One turn sends every row of this set to another row. A few are shown first. Where does it send the rows asked after them?
Rab: [ -6 -22 -26  19  21  18  -9  -3 -16 -23  -6 -12 -14]
faba: [-11  23   5  12  37 -15 -21   3  -8  29  26  12   4]
tiva: [  0 -29   5 -13   4  -6  23   6  25   3  13 -15  32]
Lunu: [-14   9 -16 -19  17 -35   3   6  20 -15  35 -19   8]
Buse: [ 18 -24  17  20   5   2  -6  22 -16  -4  25   3  14]
Guf: [ -7  31  19  -4  -5  -3  -3   8  22  14  38 -13   1]
Nete: [  1 -18  12  13  32  17 -29 -19 -13   6  -8   8 -10]
Zor: [ -6   7   9   0  24 -24  31 -22  16  16 -18  12 -10]
Naf: [  8 -32 -11  12  -5   3  21  16   0 -21  21  -4  24]
fudu: [ -8  22 -39  20   2  16 -15  15 -18   6  10   2   3]
fuvi: [  5  24  21   1 -20   7  -9   0  -2 -14  16  29  10]
zanet: [-13  15  -3  15  44 -17 -19 -10 -10  27  22  16   2]
Bir: [-17  13   4  -9  26 -40  14 -15  30  12  -7   9  11]
Sog: [  0  25 -33  22  -5  14 -12  23 -16   0  11  13   1]
Dase: [ -8 -11  17  -5  26  18   5 -26  26  20 -13  -8  -9]
voler: [-26   0 -14  -9  -7  22  -1 -17  29   5 -20   9 -14]
dagiv: [ 10  10   7  -2  12   9   7  13  13   2  49 -10  28]
tepa: [ -1   2 -13 -13   2 -24  -2  -2  -2 -42  12  23  17]
gibiv: [ 15  -8  14   2  -7 -29  -2   6   9 -31   5  -3  30]
gapok: [-25  -2  -8  13  41  -6 -16   0  -8  -5   6   6 -35]
Reda: [ -1  -3  14   4  24 -26  16   7   6 -21  36 -15  27]
Kulo: [ 25   3   8  -4 -20   8 -12   9  12  -7  18   2  32]
Rugo: [ -9  12   6  -3  27 -36  18 -19  26  11 -17  16   2]
Zad: [-25  -8   9  -9  23 -12 -19 -15  12   1 -29  14 -18]
soka: [ -8   9 -43   9   4  12 -17   7 -27  14   5  -4   0]
kotop: [ -4  12 -29   0 -12  -2  23   7   7   0 -32 -13 -10]
fega: [-26   3 -32  13  13  29   3   1   9  -2  13   0 -30]
zumog: [ -6  14 -34   2 -15 -11  23   4  23 -16 -20   9  10]
Kag: [-15 -16 -20   2  16  18  22 -10  23  -8 -12 -28 -12]
beto: [-10   3  -8  10  41 -10 -10 -23 -17  30  18  21  -2]
madav: [ -4  20 -30   2 -15  -2  22   6  21  -7 -28   1   3]
vod: [ 10 -23  33  -5  13  -8  -5  13   9  20  18  -9  22]

zanet turns into Rugo
Zor turns into kotop
fega turns into gapok
Where do these go?
zumog turns into Sog
Nete turns into Dase
Reda turns into gibiv
tepa turns into fuvi
vod turns into tiva

One turn sends every row of this set to another row. A few are shown first. Where does it send the rows asked after them?
Gefaz: [ 27 -28  10   1 -17 -38 -24  16 -10  18  18  12 -19 -23  -5  53 -10 -19
  -4 -27   7 -16 -35  41 -27 -25 -19  23   3 -30  18 -17 -10 -24 -27 -13
  34  15 -31  -2 -24  26  -6 -11   1 -30   5 -37  -5  10 -56  -7 -34  19
  12   3   7 -20  -9  19 -10]
visi: [ 23 -25 -16  25  -3 -31  -1  25 -38  19  19   4  21   7 -35   5  10 -27
  50 -33   7 -22 -34  31   4   1 -10  -8 -13 -28  36   9  -9  -8  -6  -5
   4  22 -28 -19 -52  12 -13   9 -20 -43 -18 -27 -16 -38   6  -9 -37 -18
  26  -6   2  53   2  18  -4]
lilus: [ -1 -47 -16  15  12  -9   1  -9  -6   6  22  17  -2 -18 -43  -4 -12  -5
  28  -6   4 -15  -4  36 -32  -4 -17   4 -29 -16  15  18  12  31 -28 -21
   7  26 -16  18 -18  13  52 -18 -23 -34 -54   6  -5 -16  -9  18  26   0
  -9  -4 -11  -5 -11  -6  36]
nos: [ 11 -28 -32  29 -20 -30 -12  21 -27  12  17  17  17  10 -32  -9  19 -28
  51 -32  18 -13 -32  24  -1  11  -3 -20 -10 -23  36   6  -9  -8 -22  -1
  14  26 -48 -19 -44  -1  -6   4 -18 -55  -8 -13 -22 -30  -7  -3 -47 -16
  31  -9   4  39   7   8 -11]
Gabis: [-15 -18  -6  33  -2 -20 -28  10  34 -25  26  -1 -10  -7  -9 -12 -27 -21
  14  11  17 -15 -14  10  10   8 -14  26 -14 -15  15 -41  15  13 -20 -17
   9  22  -1 -21  -5 -24  10 -31 -15  -6  -8  -9 -34  -2 -28  23   1 -24
  26 -22  -7   0 -21  -9 -17]
pite: [ 24 -21  26  18 -10  -2   0  26 -21   3  23 -12  12 -11  -6   3   1  -8
  36 -33 -20 -21 -45  24 -20   4  18  -9  -4 -48  11 -16   9 -35 -56  16
  -9  51 -29  25 -49   7  19 -47 -11 -20 -21 -17  24  14 -13  16 -26 -23
  26   4  21  -2   1  33   5]
Lut: [  1  -9 -28  28 -11  -6 -14 -15  -3  16   0 -28   6  29 -28  17   6  -9
  41  -8  23  -4 -46  37 -13  13   4  30 -39  -1  20  17 -10 -17 -12   1
  -3  40  -8   1 -55   7 -20   8   2 -15   0 -20 -37  34 -43  33  -9  16
  16  39  -9  22 -20  17  -5]
Zudo: [ 25 -28  21  -1  -3 -36 -16   3  -5   3   4   1 -19 -29   5  39  -8 -18
 -12 -28   5 -31  -9  40 -31 -14  -9  24  -6 -40  23 -21 -21 -27 -51  -1
  29  21 -34 -14 -11  27   6  -7  -6 -32   3 -43 -10   5 -47  -1 -44  12
   8   4   2  -5 -22  10 -19]
sak: [ 21 -22  16  11 -15  -6  -1  21 -26   5  17 -18   9 -16   2  20   1  -9
  28 -39  -9 -35 -52  25 -23   3  11   7  -9 -48  23 -28   7 -31 -62   8
  -4  29 -23  29 -52  11  33 -48  -4 -12 -12 -12  26  16 -14  21 -20 -23
  20   5   5  -8  16  36  18]
vebot: [  0 -43 -17  25   0 -27   2 -10  -7   1  12   1   8  -7 -31  -5 -20   4
  18 -23   8 -19 -10  29 -25 -23 -12   4 -11 -18  29  14  12  29 -19 -36
   6  23 -21   9 -15  26  61 -23 -12 -38 -41   5  -5 -22 -19  19  12   9
   9 -13  -8 -16 -12  -6  41]
Lufak: [  9 -45  -7  24  -2 -30   3  -9   1   4  31  17  -2 -10 -40  -1 -19 -10
  23  -9   3 -11 -12  27 -30  -4 -11   0 -23 -21  28  22  10  35 -33 -30
  -1  26 -19   3 -13  17  62 -20 -19 -33 -37  11   2 -19 -31  23  14   2
  -2 -15 -14 -13  -1  -2  36]
dofu: [  9 -11   0  31  -5 -19 -41   6  23 -15   9   8  -3 -17 -14  -2 -13 -16
  12   6   6  -4 -16   6 -11  -1 -25  22 -24  -4  -3 -33  16  11 -24  -8
   6  29   4 -29 -19  -9   8 -37 -15   3   1 -18 -38  -3 -36   8  10 -28
  25 -32  -2   6 -22  -6 -23]
Bul: [  9  -6 -10 -18  -3 -37 -18  20 -15   2  -6  -3  -9  20 -31  16 -11  15
 -14 -10  29 -20  13  35  11  30   5  19   7 -34  41 -38 -20  -7 -11  28
  19  36   4  14 -30   7  30  11   4 -18  -2  15  -6 -15 -16  38  -4   1
 -10  27  -7  16   5  -1  19]
Sed: [ 36 -49 -12  22 -17 -11  20  -2  -1   6 -10 -15  11  15 -34  21  11  30
  23  23 -12 -38 -62  30  16  28 -23  10 -15 -20 -27 -20  -9 -37 -27  10
  13   7  18   9  -4   3   7  -4  19 -28   9  -9 -28 -14 -18  -6  -5  11
  20  12   8   1   2  14  24]
Bifa: [ 15   0   8  20 -26  -8   2  36 -48 -13  16 -12 -47   8 -18  16  19  25
  28 -11  29 -48 -33   5  23   9 -14  25 -47 -47  41   4  -1  -3 -27 -11
   2  41   7  -1 -41  21  -1  -3  -6  -3 -40  -7 -29 -25  12  17 -17   8
   5  16   3   2 -32  -5  29]
Fod: [ 20 -45  -3  24   1  -5  22 -15   2   5  12 -12   4  14 -42  32   3  20
  22  29  -4 -40 -61  28  21  41 -20  20   8 -35 -23  -6 -13 -37 -41  16
  17   2  -8   6  11   9  -3  -6   6 -17   1 -20 -16  -2 -12   7  10   3
  16  16  23  15  10   4  25]
Foro: [ 19 -13  -5  -8  -8 -47 -16  28 -14   0 -25  -9  -5  14 -25  13   0  13
 -15  -3  17 -14  13  37   8  31  -9  19   4 -43  18 -40 -34  -8 -29  30
   9  31   7  24 -22   7  30  10  12 -15   1  11  -7 -17 -35  15  -9  -7
  -9  19  11   5   1 -15  25]
zos: [  5  -8 -20  18   6   1 -11 -23  -3  11 -11 -30  17  26 -39  14   7 -24
  34   0   6 -18 -51  29  -5  15   9  38 -39 -13  19  22  -8 -13 -12   6
   0  30 -12 -13 -48  10 -21   3 -12   1 -10  -7 -43  40 -39  13   0  14
  14  10  -5  29 -15   4  -8]
zed: [-25 -59 -11  14  14 -25   7  24   3  24   5 -15 -32  -1 -26  22   6   6
  39  17 -14  15 -28  26  -4  30 -41  16 -31 -54  19 -28  17  -9 -49 -11
  -8  23 -38  25 -18   6  23 -28   7 -34 -42  -5 -21  -6  10 -15 -13 -13
  33  32  17  -1   8  13 -21]
lin: [ 29 -51   3  31  -6  -7  15   0   4  -1  11  -1  -1   7 -34  19  -8  25
  20  20 -12 -46 -65  27  26  18 -23  10   3 -20 -16 -10 -15 -37 -44   8
  21  -2   9  17   1 -13   0  -5  12 -23  -6  -7 -22 -13 -15   3   7  11
  29  22  19 -10  10   9  12]
bodav: [  5 -13 -26  28   1 -23  -6  22 -25   9   9  15  19   8 -42   3  12 -33
  50 -39   9 -21 -34  27  -2   4 -10 -14 -18 -24  41  15  -4  -5  -5  -3
  -5  20 -38 -17 -41  -5  -4  14 -14 -47  -5 -13  -9 -22  -1 -19 -43 -13
  34  -4   0  47   0  11 -11]
vozir: [ 10 -22   4  22 -31 -15  -6  35 -35 -13   7 -12 -56  16 -23  12  12  16
  26 -23  19 -35 -29   5  20   2   5  33 -52 -50  32   2   2   1 -31 -13
  -5  46   1   2 -35  32  17  12  -8 -19 -51 -12 -27 -22   3  14 -22   0
  -2  -3 -10   5 -42   2  37]
posu: [ 18  -8   9  23 -23  -9   3  34 -47 -17  14 -14 -54  13 -33  20   8  20
  31 -15  22 -30 -28   0  31   5   4  35 -47 -44  38  -7 -12  -7 -32 -20
  -5  45   4  -7 -42  19  17   5   7 -11 -41  -6 -22 -20  11   8 -15  -2
  -4  17   3   2 -24  -3  34]
duv: [  0 -28  -3  20 -10  -8 -37  -9  34 -24  20  -1 -15 -16 -17  -6 -14 -27
   8  12   1 -16  -5   9  -9  17  -5  43 -10  -8  18 -24  10  18 -34  -9
  10  32   3 -37  -7 -12   5 -36 -26 -12 -19 -12 -30   7 -28   5  -5 -23
  12 -16  -2   4 -20   8 -22]
rezod: [ 23 -14   6  14 -16  -1  -2  25 -29  12  27 -11   9 -18 -12  16 -10  -4
  39 -24 -17 -23 -57  22 -26   0  14   7   4 -49  16 -39   7 -32 -58  -1
  -2  30 -13  35 -55  20  36 -48  -7 -11 -20  -6  23   4 -18  33 -25 -20
  20  21  15   0   3  37   9]
Nutin: [-17 -48 -18  17  -5 -14   9  11   9  32  10  -9 -37  -4 -17  22   1  12
  35  22  -6  14 -36  31   4  26 -48  14 -36 -44  19  -4  19 -11 -48  -2
  -8  13 -32  13 -28   5  18 -19  16 -31 -45  -8 -15  -9  11 -15  -9 -17
  29  38  11   3   5   1 -31]
kurov: [ 31 -20  20   0 -20 -28 -27   5  -5  11   6  16 -18 -33   2  45  13 -24
 -10 -23  22  -5 -12  42 -39 -12 -15  24   3 -39   8 -22 -15 -16 -21   1
  37  26 -23  -1 -23  23  12  -2   6 -25  10 -28 -19   7 -41  -8 -30   5
   0  -3   3 -21 -31  21  -2]
vor: [ 17 -18  -1 -12  -5 -41  -8  17 -17   2 -20 -14 -19  16 -31  23 -20   8
  -1 -17  26 -22  12  31   7  36  -1  32   0 -30  24 -41 -25 -21 -22  23
  22  40   2  17   4  28  30  11   5 -18  -6  13   4 -17 -16  19  -3   6
 -11  23   0  36  -7  -7  15]
Dol: [-16 -45 -19  17   5 -12   2  32  18  38   7  -5 -31   1 -28  14   6   8
  39  22  -8  22 -33  17  -5  20 -39  11 -39 -43  31  -8   8  -9 -49  -6
   6  10 -28  15 -24   3  17 -12  12 -32 -48  -3 -15   3  10 -24   3  -9
  44  41   8  -4 -15   9 -26]
zase: [  3 -12 -23  42  10   0  -6 -20  -1   4  -5 -37  13  28 -37  14  20 -18
  37  10  29  -1 -36  41 -13  12 -14  27 -35 -12   4   5 -11 -13 -15  -6
  -1  34   8  -7 -58   6  -6   1  -5 -15   6  -9 -45  32 -46  22  -3   3
  10  23  -4  24 -24  10  -8]

bodav turns into Lufak
Foro turns into Sed
pite turns into vozir
Where do these go?
Bul turns into lin
Bifa turns into Dol
Fod turns into zos

